One vector is turned by the same rotation once a tick. Each row is the vector after some number of ticks, and that number follows the row.
The counts run from 0 to 677.
[128 131 156 138 134 127 131 174 128  72 160  99  88 102 147 154 126  97
 159 121 117  99 133 123 114 102 120 143 151  86 114 127 128 140 145 125
 200 115 136 178 161 107  95 126 110 119 117 152  90 153  99 123  94 103
 149 126 115 132 120 119 157 156 119 150 121 104  95 176  58  89 128  86
  84 112  56 117 123 134 123 139]	51
[173 173 124 147 146 116  97 117 132  81 140 137 153 121 123 111 124 118
 118 144 102  80 126  97  94 150 100 123 113 125  99 135 147  96 119 134
  69 128 132 148 143 143  94 154 114 147 132 111  93 113  98 143 148 108
 121 152 188 134 133 151 148 164 138 145 142 134 159 130 102 175  95  68
  78 154 116 113  94 116 107 199]	525
[178 114 165 107 146 189 139 168 116  90 182 122 133 132 154 173 113  90
 121 110 129 103 119 107 113 118 142 159 122 137 137 139 122 118 116 116
 161 193 107 177 125 106 123 106 110 166 132 121 105 139  85 101 118 109
 145 124 144 141 134 138 153 152  98 175 157 100 157 104  82 115 129  72
  94 130  86 136 123  89 122 181]	234
[131 141 173 167 187 159 131 116 100 115 134 106 129 144 140 166 152 141
 128 181 130 160 138 117 149 103 156 131 115 100 141  82 171 157 136 103
  83 173 108  97  92 120 160 128 133 149 185 125 123  99 192 134 141 126
 102 155 146 143 117 144 130  99 194 114 125 183 112 120 158 176 136 104
 103 131 125 141 142 125 134 108]	625
[192 156  94 144 143 173 111 125 159 100 149 142 158 126 113 114  99 111
 109 129 115 116 170  99  97 101 136 139 110 119  73 153  79 110 135  96
 125 103 110 139 127 127 148  92 110 155 141 125 139 120 154 172 132 140
 167 107 120  87 167 142 143 148 123 141 134 136 155 110 139 157  86  65
 108 143 138  98 140 141 119 184]	570
[118 118 126 124 132 148 127  99 126 128 132 124 133 124 132 133 169 103
 129 139  73 134 103  62  96 160 120 128 120  88 159  94  78  96 131 115
 126 144 123 169 144 144  97 155 139 147 155 151 105 112 109  81 109  82
 109 101 114 135 141 119 129 120  88 102 110 141 104 132 146  68 112 203
 115 178 134 137 133 173 158 124]	551
[146 117 110 146 107 107 128 127 139 108 169 107 104 113 153 118  91 158
 180 115 145  85 141 190 129 117 117  95 191 140 148  94 140 123 137 135
 126 115 113 140 158 131 186 155  70 132 165 128  87 156 130 153  66 118
 100 140 151 148 122 125  96 133 169 186 139 104 124 118  95 158 117 120
 120 129 118 105  64 114 109 165]	92
[143 147 118 134  88  64 135 108 119 117  97 122 126 118  91 103 142 152
 135 120 137 152 121 129 159 114  60 156 128 116 124 172 179 139 132 187
 160 136 121  99 121 141  90 147 127  68 109  91 124 152 139 101 212 129
 155  88 157 127 138 139 104 119 109 103 154 142 119 118  79 146 162 148
 141 110 182 114 100 116 128 130]	164
[160 125 110 118 158 137 128 169 135 108 149 150 141 102 148 109  66  77
  96 128 136 108 133 117 129 113 160 113 122 159  89 127 116 129  86 100
 172  95 159 132 134 112 194 126 123 142  91 131 136 144 121 164  72 153
 149 151 121  87 120 122 171 157 123 113 123  97 153 151 144 100 110  74
 135  84  54 119 149 113 124 171]	488
[ 86 162 115 116 165 105 145 125 103 164 100 141 132 159 165 115  92 137
  96  96 156 114 141 128 121 119  87 154 120 142 147 143 147 171 128 133
 148  94 168 120  87 125 132 123 140  47 135 127 118 159 139 143 140 151
 137 127 111 128 123 156 124 112 120  91 139 140 140 120 145 119 153 153
 183  59 105 158 132 130 113  62]	295
[ 71 179 151 166 134 135 118 122 151 153 113  98 133  94 142 118 155  97
 128 133  78 129 107 135 119 144 137 168 106 110 181  84 104 125 128 134
 139 154 123 197 116 140 147 145 128 125 138 162  88 108 119 122 113 113
 154  91  97 152 124 156 124 115  93  96 111 155  92 168 132  96 111 170
 111 139 143 103 166 141 127  73]	550
[ 56 121 134 152 119 133 142 108 156 174  94 123 129  94 149 130 135 135
 115 125  95 134 124 197 122 113 157 135 104 132 177  92 107 161 131 128
  99 144 143 152 100 145 163 122 125  94 116 169 133 138 125 164 114 139
 159 103  65 136 151 130 107  95 134 120 136 137 146 172 132 167 114 152
 135 122 174  90 155 114  97  69]	18
[179  61  96  85 118 144 122 111 139 138 169 154 143 128 108 123 108 146
 147 124  90 158  86 105 107  87 133 123 107 131 149 131  76 102 133  96
 140 179 124 124 118 167 144 150 114 156 136 103 163 132 102 116 117  81
  98 124 115 114 141  96  96  96 132 131 141 116 130  97 146  96 141 178
 162 187 190 102  83 141 134 162]	458
[133 131 128 128 119 133 117 119 201 125 136 119 147 135 159  90 115 161
 160 144 131 137 176 128 120  97 159 136 174  99  92 130  71 147 145 115
 122  99  86  91 145 102 132  73 141 160 129 143 126 111 166 125 152 159
 176  91 114  94 157 138 117 124 126 177 108 123  96 125 116 156 106 132
 164 137  95 167 106 110 149 153]	567
[167 121 120 120 142 149 139 161  69 151 100 111 108 159 103 148 124 132
 128 130 159 141 141 141 176 154  60 131 158 100 115 164 174 131 117 129
 148 100 125  86 156 122 128 140 104  88 182  78 109 151 173 132 105 166
  93 136 124 128 118 118 144 134 143 106 121 143  87 126 161  99 163 105
 122 120 135 136 117 140 180 114]	584
[127 118 118 164 159 127 163 122  92 127 123 116 124 120 116 152 127 145
 180 198 107 149 135 154 129 124 112 109 158  99 135  89 131 137 143 126
 109 152 136  86 148 176 160 146 137 119 186  99 125 153 162 117  99  96
  88 150 147 100 102 108 113  91 183 114 104 139  75 150 120 132 143 107
 139 125 186  96  86 141 131 119]	539
[127 113 137  97  95 165 142 170 130 107 171 142 141  98 124 159 115 128
 139 171 147 108 163 150  84 141 150 139 130 148  93 154 114 123 136  99
 158 145 110 156 148 126 109  79 133 161 115 137 115 152  95 104 129 111
 123 156 133 144 106 111 122 119 112 199 146  80 115 106  71 148  87  54
  93 132  91 119 109  75 132 170]	230
[ 94 145 141 133  94 132 172  97  88 148  91 141 132 127  99 132 152 104
 126 112 135 156 186  67  87 126  89 109  93 138 170 184 140 149 129 133
 123 105 146 131  84 164 132 121  95  68 147 162 135 134 180 127 176 116
 149 105 142 131 102 142 113 135 114 112 153 143 126 110 120  97 123 127
 148 101 179  92 161 128 128 112]	213
[152 118 158 118 124 119 109 132 140 146 125 111 112 193 162 109 122 164
 144  99 132 125  68 147 171 108 134 136 130 135 153  78 159 145 146 152
  73 182 116  92 117  87 123 125 150 134 144 109 128 108 133 103 159 142
 152 118 139 129 115 148 115 150 146 157  88 132 169  97 111 159 176 124
 173  98 128 193  94  98 136 124]	429
[116 112 108 134 149 172 121 147 120 130 153  92 106 141  66 161 148 136
 126 180 177 152 157 152 151 165 153 129 144 118  52 125 168 127 110 120
 121 127 118 116 111  96 143  72 164 185 159  94  92 132 155 128 117 135
 114 155 110 128 104 118 165 149 179 124 109 148 102 131 174 105 129 117
  95 166 139 162 182 118 135 117]	674
[165 181  70 117 148 124 110 133 139 134 132 137 148 148 136  88  90 102
 123 134 156  72 174  89 105 175  69 124 146 144  67 160  83  98 122 131
 138  64 167 133 143 143  99 144 139 131 140 129  84 139 111 153 103 117
 121 152 147 112 114 148 133 159  96 156 133 126 148 119 134 109  93  93
 144 129  94 133 110 132 124 144]	480
[151 102 133 149 105 141 203 118 121 137 125 155 122 129 119 146 131 121
 156 175 102 123 175  59 105 107 148 139  90 146 126 136  83 160 158 145
 121 165 152  90  90 155 130 120 150 106 110 128 125 152 179 109 181  69
 149 119 141  59 122 115 122 123 108 141 159 163 184  97  92 156 127 107
 119 142 173  86 157 142  99 141]	123
[ 92 137 123 121 168 106 112 121  87 149  91 115 135 132  91 159 149 144
  92 148 150 156 120 132 126 154 119 107 106 131 131 129 203 140  80 116
 128 116 158 112  90 142 137 147 121 116 142  92 115 100 145 139 125 127
  54 183 154 156 115 135 150 125 194  62 136 133  81 126 172 110 143 141
 112 124 131 129 125 138 121 112]	4
[113 208 122 145 159 106 103 128 115  87 117 128 134 123 130 114 141  69
  87 162 134  89  98 131 112 190  96 131 111 137 118 127 150  95 121 150
 114 110 166 186 160 144  86 166 163 117 140 132 105 141  72 114 153 140
 130 131 181 131 100 149 171 155 114 117 132 138 114 158 102 152 111  94
 101  92 115 144 118 136 133 122]	341
[146 121 172  98  75 158 137 122 173 150 112 114 115  97 143 119 104 148
 164 102 128 122 171 151 126  76 141 102 126 122 137 142 111 138 128 100
 125 144  95 113 104  98 180 109  90 133 100 158 139  85 188 148  98 160
 180 121  95 105 147 141  87 125 119 176 124 125 127 121 151 147 133  89
 139 122  89  96 136  90 148 120]	223
[149 159  88 147 111 155 129 105 180 134 125 145 162 111 123  79  94 146
 146 184 129 135 196 131  96 124  98 144 140 122  62 154  75 135 139 123
 125 104 128 101 157 144 122  90 137 156 136 121 127 133 133 144 143 149
 160 108 127  97 146 143 106 109  98 159 132 151 107 124 131 160  85  89
 146 158 169  88 111 107 143 135]	566
[159  57 166  80  91 179 143 138  99 127 151 155 133 127  76 146 126 123
 118 149 108 127 132  96 109 147 151 129 113 158  87 128 108 121 114 135
 138 168 124 116 151 147 106 110 166 197 100 116 122 148 104  75 127  98
 114 134 132 131 134  76 156 129 109 125 133  72 139 112 100 102 126 129
  81 170 130 135 136 109 133 189]	413
[147  96 102 143 136 104 149 122 111 118 133 163 163  82  93 149 140 144
 127 197  92 183 131 128 116 132 131 126  96 108 107 168 120 131 121 105
 160 147 117  93 137 181 137 141 120 144 128  96 164 136 117 102 153 108
  82 147 151 108 123  93 106  51 144  93 163 124  74 114 110 120 119 125
 114 143 186  85 109 137 132 155]	360
[142 116 141 140 122 125 163 136 147 134 171 152 138 148 173 141 127 139
 148 160 128 155 157  96 177 106 181 142 137 106 101 131  95 181 180 125
 145 151 125  98 122  99 142  86 161 147 153 156 114 134 173 118 186 117
 170  84 118  91 119 137 113 118 108 155 122 169 144  89 114 163 138 142
 159  99 113 187 177 111 149 114]	568
[145 123 147 138 153  85 118 129 100  66 147 120 104 118 141 157 129 107
 114  69 132  92  93 146 117 102 137  81 128 121 152 122 143 111 118 119
 122 122 137 179 137 111 167 163  56 127 125 133 130 128 120 159  85 112
  90 150 164 146 148 129 161 158 162 115 148 110 148 151 127 115 116 123
  90 112  58 109 103 182 119 189]	2
[156 104 123 151 102 159 141 127 104 103 127 153 160 130 103 151 139 119
 101 134 130 115 142 169 134 134 132 121  85 150  99 176 135 137 156 135
  99 152 158 124 116 126 113 124 139 107  85 108 175 167 114 141 182 117
 125 126 118 120 149 102 140 159 113 156 186 155 195 121  95 192 132 106
  93 146 179 101 157 124  78 123]	516
[165 102 121 150 146 165 159 147 111 137 150  83  93 162 126 154 113 119
 174 120 161 139 159 119 166 105 126 122 175 111 106 125 139 167 136 140
 140 110 131  56  98 117 187 120 135  88 156 107 109 156 216 142 100 126
 144 125 111  90 133 146 146 136 176 115  98 158 145 131 153 128 153 115
 132 106 122 127 149 126 130 136]	486
[207 149  88 159 148 164 108 125 117  83 113 133 145 156 117  97  94  83
 107 145 126 101 104 146 147 142  82 103 113 153 119 120 121  75 142 138
  52 135 148 127 140 122 132 171 145 139 142 118 138 142  98 144 115 131
 134 157 158  94 135 143 129 162 126 142 118 152 178 149 127 191 121  78
 115 137 168 108 103 129 116 153]	431
[ 92 164 160 106 148  89 129 151 120 113 135 128 118 111 177 161 102 128
 127 115 132  84  96 150  91 106 133 148 121 127 186 120 133 126 121  86
 157 145 148 197 112 131 122 152  92 101 137 155  99 135  74 147 104 101
 100 161 154 162  97 144 102 114 141 161 151  96 111 142  99 125 113 103
 135  99  39 138 100 125 113  98]	631
[134 119 115 119 111  78  98 108 188 143 132  93  98  90 113 118 139 185
 162  92 128 121 128 169 144 103 153 126 149 114 138 109 150 138 145 142
 125 152  94 125 108 113 163 134  91 122 126 123  66  90 128 183 113  86
 137 133 111 150 154 141  75 119 147 181 131 138 137 134 142 139 128 158
 104 177 130 101 130 101 110 117]	272
[170  74 145 117  98 154 173 140  84 131 117 134 103 135  88 147 133  94
 151 110 125 141 144 100 186 149  92  89 128 142 118 136 127 128 121 132
 160 109 158  92 150 123 143 172 106 100  96 117 137 133 170 116  92  98
  93 145  94 106 107  88 133 159 108  92 132 137 130 133 142  89 169 148
 118 154 125  56 177 161 149 117]	404
[214 149  90 107 100 138 108 127 182 125 151  93 120 110 100  82  94 145
 158 109 146 102 174  79 105 106 105 118 149 133  97 171 113  92 130 118
 143 129 100 117 135 123 137 128  96 151 123 105  89 101 134 160 113 116
 171 137 148 101 146 145 102 161 103 187 124 126 147 112 122 113 110  86
 117 170 122 102 111 101 152 174]	664
[ 87 137 120 135  77 125 125 133 156 161 105 115 107 105 130  94 122 111
 134 103 136 120 127 190 175 160 103 148 145 147 143 105 134 131 124 172
 172 122 140 160 158 132 138 149 143  95 103 140 110 148  93 123 126 141
 180  97  83 143 124 148 119 126  82 144 115 125 115 175 118 112 156 138
 164  99 150 132 160  90 146  73]	63
[202 176 110 149 109 114 100 110 128  92 146 150 161 121 125 111 135 135
 109 128 129 145 114 107 139 162  83 117 111 136 121 159 149 104 105 121
 111 117 103 143 134 131 159 150  85 137 178  98 117 116 128 135 161 145
 129 132 191 136 142 161 131 125 114 132 185 139 156  82 129 166  90  92
 100 130 149 103 112 105 150 184]	83
[ 71  73 140 118 113 121 158 101 148 137 130 125 125 130 107 142 141 157
 132 113 115 125 150 123  63  90 164 143 114 141 153 134 108 142 147 143
 131 167 131 124  83 161  94  91 152 110  72 133 152 150 124 128 161  64
 147 120 114 124 151  99 121 131 142 136 168 108 152 129  91 126 105 166
 106 160 179 102 109 131  63 152]	21
[148 111 120 138 138  98 128 115 146 152 133 127 124 126 127 124 146 165
 148 152 122 127 107 126 194 148 161 118 134 121  99  87 139 135 137 142
 126 162 123 100 130 103 143 167 137 141 129 105  66  83 138 131 109  94
  90 153 106 143 124 127  79 108 139 132 122 174 125 102 169 144 136 170
 124 200 128 128 167 126 130  58]	273
